Turns in one plane each, and the order they were made in; the first pair answered
Z:
[  3.1   3.6 -50.8  15.3 -32.8  -5.1  17.1  11.1   5.5   2.6  15.4  12.6
   3.0 -22.6  22.1 -40.2 -23.5  -9.7  29.5  17.7 -12.0  30.0  27.3  16.9]  ->  [  5.9   0.6 -51.8  17.2 -32.7  -3.1  16.3  14.8   3.3   1.5  11.3   8.5
   9.3 -26.4  18.3 -34.8 -26.2 -11.7  26.7  25.2 -10.8  24.0  31.0  14.1]
[ 24.8  11.6  14.4  -0.2  16.0  10.8  -9.1 -25.7  10.8  -0.5 -31.8  -0.3
   5.7  16.4 -13.6  -5.8  36.0  -0.1  -8.2  19.4 -13.9  13.5   0.7  12.7]  ->  [  6.6  13.5  18.9   1.7  35.7   9.6  17.3 -12.7  15.8  -4.4 -15.4 -18.4
   8.3  -0.5   0.3 -22.5  39.0   2.9 -16.0  -1.6 -16.6  12.6   1.4   4.6]
[-14.3  -4.1  21.0 -24.2  23.0 -12.2 -10.5  -2.1 -18.9  11.6  15.2  -1.6
 -22.7  28.7  -8.7 -22.7  45.2  -4.4  -2.2 -15.8   4.3  -3.6  -0.4   4.2]  ->  [-11.7 -14.8  18.6 -14.1  23.0   1.2  -6.8  13.4 -26.6   1.2   2.8 -29.9
   9.8   2.8 -27.5   1.9  28.0 -15.7 -15.0  11.7   2.2 -32.5  22.6  -5.4]
Q:
[-32.4   3.8   6.9 -25.6  -6.1  -7.8  30.0  10.3  -2.4  31.4  -7.2 -11.0
  -4.7 -24.2   2.1 -23.7  -6.4  -1.3 -22.7   4.3  52.3 -24.8 -18.9  26.2]  ->  [ -9.7   8.0  13.3 -30.6 -18.1  -8.7   0.4 -10.4  -3.3  35.4 -23.3   9.8
 -13.0   9.4 -21.3 -18.0  16.0   3.6 -20.2  22.1  44.6 -13.8 -29.1  35.2]
[-16.2   9.0  -1.3 -13.7  26.9 -14.7  41.9   6.4  -0.5  -9.7  31.4 -14.9
 -14.1  -9.2  46.7 -29.0  -4.3  -7.1 -14.1 -50.3 -15.6  11.8  -4.4 -14.4]  ->  [ 27.5  18.7   5.0 -19.7   0.6 -15.1 -16.9 -31.3  -3.9  -4.4  -0.9  25.9
 -29.1  52.4   5.9 -15.6  33.5   0.4  -7.0 -15.2 -28.9  31.0 -22.1   2.0]
[-11.5  17.2  -6.2  -0.5  -3.5  -1.7  35.2  43.3  21.7  35.9  25.8 -17.6
  11.3 -40.0   8.0  -9.4 -33.7 -13.8  18.8 -33.3   0.8   4.7  25.0   4.6]  ->  [  8.0  21.0  26.4 -30.1   8.6 -10.8  -1.1  25.2  11.3  43.3  17.7  -5.9
 -11.0  19.0 -38.3 -32.8  42.2   2.0   3.0 -24.2 -19.5  19.8  -6.4  11.6]
[  2.9   4.0   5.8   5.0   7.9   5.7  -8.8   0.7  -9.4   1.8   5.0   7.9
   4.2  26.3  -5.7 -17.2  29.3  -0.4  -9.7 -28.8   2.8  -4.6  -3.5  -5.9]  ->  [ 15.5   6.1 -11.3  20.7 -15.5  11.3 -17.2  -8.8  -6.0  -1.6  -8.7  21.6
  11.2  20.6   2.3   6.2  -4.3  -8.5   6.5 -14.7  10.8  -4.7   8.7  -0.2]
S:
[  7.1 -11.1  13.6   5.0  16.8  16.4  -3.1  14.1 -16.3 -19.8 -10.3 -31.6
  24.6  -6.8 -38.7   7.6  18.6   2.0 -21.8  33.3 -21.0 -21.9   5.5 -13.5]  ->  [ 12.9  -6.8  16.8  -1.5  15.2  13.6 -15.5   3.9 -16.4 -14.4 -12.7 -20.3
  14.9  10.7 -43.5   1.7  33.8   7.3 -20.0  33.1 -23.4 -12.7  -4.2  -9.3]
[-30.5 -12.7   0.3 -18.2  12.8  -2.6  12.4  31.1  -9.2   9.4  13.3 -13.9
  -5.7 -24.9   6.6  -7.1  -1.2 -12.6  -7.7  -3.1  21.7 -20.7   5.8  -9.9]  ->  [-14.5  -3.9   9.8 -31.4   7.4 -10.7 -13.6   9.1 -10.2  15.7   8.0  12.9
 -28.5  17.3  -7.0 -17.3  31.8  -2.3  -4.2  -2.6  13.6   0.0 -15.9   1.3]
[-64.3   9.8  -1.7  -0.5  35.4   0.4  21.1  -3.1 -12.0  -0.6   2.1 -47.6
  10.1 -15.3   0.9  -1.6  -7.0  12.9 -32.4 -22.2   4.9  -0.5  12.9  -3.6]  ->  [-56.6   9.9  11.3 -20.8  33.9  -8.1   0.8 -14.0 -18.3  11.8   2.1 -30.5
 -13.6  19.5 -15.9 -14.6  28.2  19.7 -32.3 -21.5   3.7  10.6  -7.8   5.4]
[ -4.5  20.6  23.4   2.1  -0.8  -3.3 -15.3 -15.2  10.0 -29.0 -24.4  -5.4
   6.0   8.5 -20.5   1.6  36.0 -34.0 -42.9  35.8 -18.9  26.1  28.5 -31.5]  ->  [ -6.0  21.1  17.6   9.8  -2.0  -0.3  -6.5 -10.7  12.9 -34.7 -24.9 -11.7
  17.1  -4.8 -15.8   6.8  22.5 -36.0 -42.4  34.8 -17.9  22.5  35.8 -36.6]

Each pair is two turns apart.
[ 24.0  -3.4  18.8  -2.4  -4.4  -2.3 -27.3   2.6 -15.4   3.9 -10.5 -15.6
  -1.1  20.3 -25.2  11.5  25.3   0.8 -11.5  23.9  -6.4 -16.6   9.0  -4.7]  ->  [ 13.6  -4.8  21.3   1.3   9.1   1.8  -9.9  14.3 -14.2  -2.9  -4.0 -36.3
   9.9   1.8 -20.4   7.5  21.5   0.9 -19.6  17.4  -9.5 -25.4  14.8 -12.7] => Z Z
[ -2.2  -5.2   3.5  -9.0  13.4  -0.8  18.0   8.6  -4.4  11.3  -2.6 -19.7
  -4.6   0.8  -5.6 -19.1   9.9   7.4 -12.4  -6.8   8.2  -4.6   1.5  -8.9]  ->  [  9.8  -2.7   4.3  -1.8   9.6   5.4   9.5   4.0  -4.4   2.6 -13.9 -22.2
   8.0   0.3 -16.5  -8.0  10.8   6.9 -16.4   9.1   1.2  -7.4   7.0 -11.2] => S Z
[-47.8  -9.3 -10.2  -7.4  12.8 -10.1  40.4  33.5  -2.7  13.4  26.7 -21.8
   3.2 -48.2  31.0 -14.0 -21.7   4.4   3.4 -31.7  25.4  -6.4   8.9 -17.2]  ->  [-20.5 -14.1  22.8 -20.8  28.7  -1.7   7.7  32.8 -20.3   4.1   2.6 -43.9
  23.6 -14.5 -41.8  -8.7  43.7  11.2 -33.1  10.6  -5.7 -23.8   3.7 -22.6] => Q Z
[  3.4  -8.3  30.3 -40.0  11.6  22.1   1.5   7.7 -30.5 -19.0  -8.7  -1.0
 -16.2  19.2 -61.8  -4.2   7.3 -24.1   9.6   8.6  -8.5 -23.6   2.5 -24.6]  ->  [  8.5   9.7  -3.0   0.8  -7.5  35.5  22.3  -1.9 -10.0 -37.6 -13.2   5.5
   5.9 -14.5 -15.1  16.7 -56.0 -32.1  34.0   0.4  -5.4 -11.3  23.6 -27.4] => S Q
[-12.3 -17.7  10.9 -30.6  -5.2  -4.7   4.2   3.8 -14.2   9.1   9.3   1.3
 -14.6  -1.1   1.9   6.9  -4.0   0.9   3.9   2.0  23.1 -17.3  -7.9  -3.5]  ->  [  2.9  -7.2  10.5 -25.8 -13.1  -3.9 -11.4 -15.7  -9.1   6.7   0.2  17.0
 -19.0  19.2  -1.8   8.1   4.7   5.7  10.2   4.3  13.6  -1.9 -17.0  -0.6] => Z S
[-25.5  -6.8  21.7 -24.8  29.6 -15.4   9.3   5.8   1.3   8.9  15.0 -10.7
 -24.8   5.6  -1.9 -33.9  32.2   5.8 -18.9 -22.9   6.8   1.7 -19.5   3.5]  ->  [ -2.9   2.1  11.1  16.2  21.1  12.6  12.3   5.8  10.4 -24.5 -14.4 -38.3
  33.4 -24.6 -15.5   5.2   3.5  -3.8 -28.5  14.1 -16.3 -14.4  13.6 -10.5] => S Z
